128 stands for zero in the data rows.
Here are some points, each followed by its number:
[153 122 110 144 145 110 159 065 114 159 157 129 187 153 115 072 079 144 110 178 146 142 138 182] 0
[102 142 147 124 113 132 135 129 129 113 116 122 114 120 127 157 141 128 130 094 118 135 129 142] 1
[075 101 131 152 143 131 124 098 156 096 201 143 117 137 194 104 139 181 151 110 162 187 112 150] 2
[140 118 128 129 117 117 124 115 115 145 119 129 152 116 106 118 116 127 133 121 125 105 114 156] 3
[143 117 116 154 121 155 145 136 118 135 131 117 125 113 117 133 094 107 130 127 083 131 106 111] 4
[139 086 156 090 166 110 117 134 087 077 123 143 117 105 117 083 152 168 155 118 095 168 131 123] 5
[134 140 135 122 133 138 106 111 137 125 101 135 140 139 128 108 138 114 106 135 156 113 137 131] 6
[141 086 182 092 126 043 120 215 118 113 110 122 085 113 145 174 136 162 168 128 093 099 117 113] 7
[107 131 131 125 117 127 126 125 134 149 122 142 140 124 118 123 134 115 153 142 137 135 142 117] 8
[134 144 143 107 107 106 116 137 124 147 094 139 151 135 100 141 126 126 133 124 150 114 135 136] 9
[212 142 112 140 165 198 147 125 142 116 129 117 167 119 057 087 081 084 058 142 115 098 147 099] 10
[129 115 149 108 131 116 146 158 139 117 121 118 113 112 140 154 125 119 137 123 123 154 138 123] 11
[116 134 126 144 130 114 136 127 145 137 117 117 126 123 141 109 129 138 121 126 164 137 130 166] 12
[137 109 149 109 157 121 127 130 109 092 129 134 121 114 117 106 142 147 144 118 104 145 131 120] 13
[101 102 146 163 145 154 129 107 139 131 155 122 125 119 150 137 117 127 139 119 129 131 113 135] 14
[142 118 122 124 140 117 118 133 130 170 130 145 156 121 081 107 121 119 142 141 141 120 122 108] 15
[116 143 100 146 152 138 126 092 130 156 151 124 134 142 116 116 138 130 100 122 144 126 126 145] 16
[113 128 121 128 145 135 128 126 140 140 122 130 116 123 121 112 115 125 142 122 127 135 133 131] 17
[139 121 119 127 113 132 114 124 109 133 141 130 156 135 106 105 123 152 120 146 163 128 120 126] 18
[253 121 074 160 120 151 186 190 090 061 075 159 092 175 069 170 082 165 044 160 026 066 119 091] 19
Which two points above are nearest to each new point by angle? Their numbers follow each, nearest first.
[139 124 120 133 137 115 137 102 121 144 139 127 153 141 121 101 108 132 122 151 137 137 133 151] 0 18
[147 083 131 131 098 163 100 159 134 136 119 198 170 087 088 091 134 126 126 118 100 150 109 104] 15 4
[146 094 175 098 120 057 125 195 127 114 114 122 095 120 136 168 137 156 156 137 107 105 120 121] 7 11
[145 116 132 116 117 106 111 115 106 156 111 131 158 113 102 109 112 124 138 120 134 096 102 165] 3 9
[118 104 138 112 106 099 119 119 115 107 165 164 151 122 158 168 146 164 193 091 155 135 096 127] 2 7
[119 124 112 156 114 108 121 122 123 129 137 096 122 125 161 085 127 149 125 136 177 121 098 141] 12 2
[207 181 112 123 205 199 119 033 170 121 127 127 173 110 080 046 101 020 046 104 068 073 157 143] 10 6
[099 131 112 127 115 136 113 118 131 129 143 135 132 124 145 128 160 146 145 117 175 131 130 134] 2 12
[077 120 116 135 092 102 087 123 175 165 108 144 118 122 161 119 132 133 151 110 224 123 105 163] 12 2
[109 126 143 128 129 139 118 136 119 139 114 111 118 124 126 130 136 121 124 123 112 137 128 131] 1 11
[184 155 135 121 162 096 162 169 171 101 160 149 125 180 158 160 130 181 084 145 099 111 172 137] 19 7
[104 130 145 124 118 132 136 130 128 114 123 126 117 122 134 151 138 133 138 107 125 132 129 139] 1 11
[144 144 125 125 133 141 134 127 152 107 171 118 121 129 121 116 149 130 093 129 112 111 147 129] 10 16
[172 124 186 148 088 157 067 141 146 145 077 142 225 140 112 107 176 073 019 148 199 109 110 123] 6 9
[145 159 120 133 156 137 132 123 127 133 122 118 137 146 103 096 126 127 092 147 126 126 154 120] 10 6
[149 110 119 124 153 105 116 145 131 175 134 140 149 121 086 123 105 129 149 132 131 127 121 111] 15 3
[125 094 171 100 135 108 169 181 157 099 119 112 096 096 152 180 111 111 153 126 120 186 155 120] 11 7
[101 142 088 154 152 142 125 069 130 170 156 125 145 144 121 107 145 130 091 123 160 124 130 161] 16 0
[136 136 123 125 127 139 131 133 127 127 114 129 125 142 139 140 118 120 131 140 122 113 140 119] 19 10
[112 131 121 132 151 140 125 119 145 145 120 129 117 119 116 110 113 125 145 117 123 140 139 136] 17 8
[144 118 114 147 127 150 147 133 124 127 132 126 127 111 119 128 100 108 133 129 092 127 114 109] 4 10
[176 203 190 069 051 064 137 173 169 139 066 135 166 153 118 210 120 058 123 135 120 077 181 122] 9 7
[112 113 173 123 135 151 117 110 170 162 154 112 144 124 112 131 087 107 129 115 110 126 140 173] 14 17
[151 114 106 203 153 165 173 080 125 083 162 157 151 104 083 064 124 125 090 153 123 148 094 108] 10 0
[112 138 113 119 118 119 117 136 121 133 114 126 107 128 141 151 144 134 140 108 142 122 123 123] 1 7
[095 139 106 118 183 144 127 128 161 166 114 131 095 108 110 087 079 127 177 098 121 150 149 139] 17 8
[109 133 102 138 155 162 109 088 119 154 120 109 122 120 092 104 133 112 077 106 127 146 116 152] 16 10
[113 113 167 125 137 148 126 117 164 159 149 117 142 117 118 130 089 106 132 120 115 126 138 164] 14 17
[117 130 123 128 123 132 126 124 127 129 137 129 129 126 136 129 141 135 133 124 145 130 129 130] 2 12
[116 123 138 121 116 097 128 137 141 142 117 147 136 106 147 123 140 126 178 132 157 118 137 129] 8 9
[169 135 120 130 146 150 136 128 139 129 122 131 146 125 093 114 105 100 100 138 126 116 136 109] 10 19
[158 109 107 188 108 182 166 153 110 119 130 120 117 097 114 142 066 100 148 126 040 126 079 094] 4 19
[182 139 118 137 155 174 142 129 144 117 130 125 147 122 078 108 092 095 083 135 113 112 137 103] 10 19
[118 132 116 139 133 132 128 111 129 142 138 125 130 132 126 126 134 128 118 128 144 127 127 136] 16 12
[130 144 137 116 134 142 099 105 144 118 087 138 145 144 132 098 145 106 098 142 173 103 148 129] 6 9
[185 176 124 094 135 156 130 137 188 079 237 084 103 127 111 086 189 123 032 148 092 081 185 130] 10 16
[093 097 132 138 094 120 158 131 126 103 141 133 107 110 151 143 136 155 170 139 165 142 123 135] 2 14
[151 164 161 095 087 096 133 157 148 129 102 125 145 137 129 174 126 094 129 132 126 099 153 120] 9 7
[126 131 109 128 123 159 105 148 135 166 101 096 107 112 119 098 102 113 120 126 140 099 130 141] 17 10
[145 105 131 151 144 157 136 157 121 116 137 104 108 117 125 102 122 165 083 135 107 125 123 161] 19 10
[011 080 122 189 141 156 102 096 115 142 182 155 113 128 169 121 151 224 191 092 217 192 073 156] 2 14
[106 129 143 129 130 145 114 143 117 144 114 111 115 119 117 133 138 123 122 121 104 133 131 133] 1 4
[163 119 129 097 141 106 143 142 111 116 145 110 117 122 094 139 127 136 153 140 133 081 142 102] 7 19
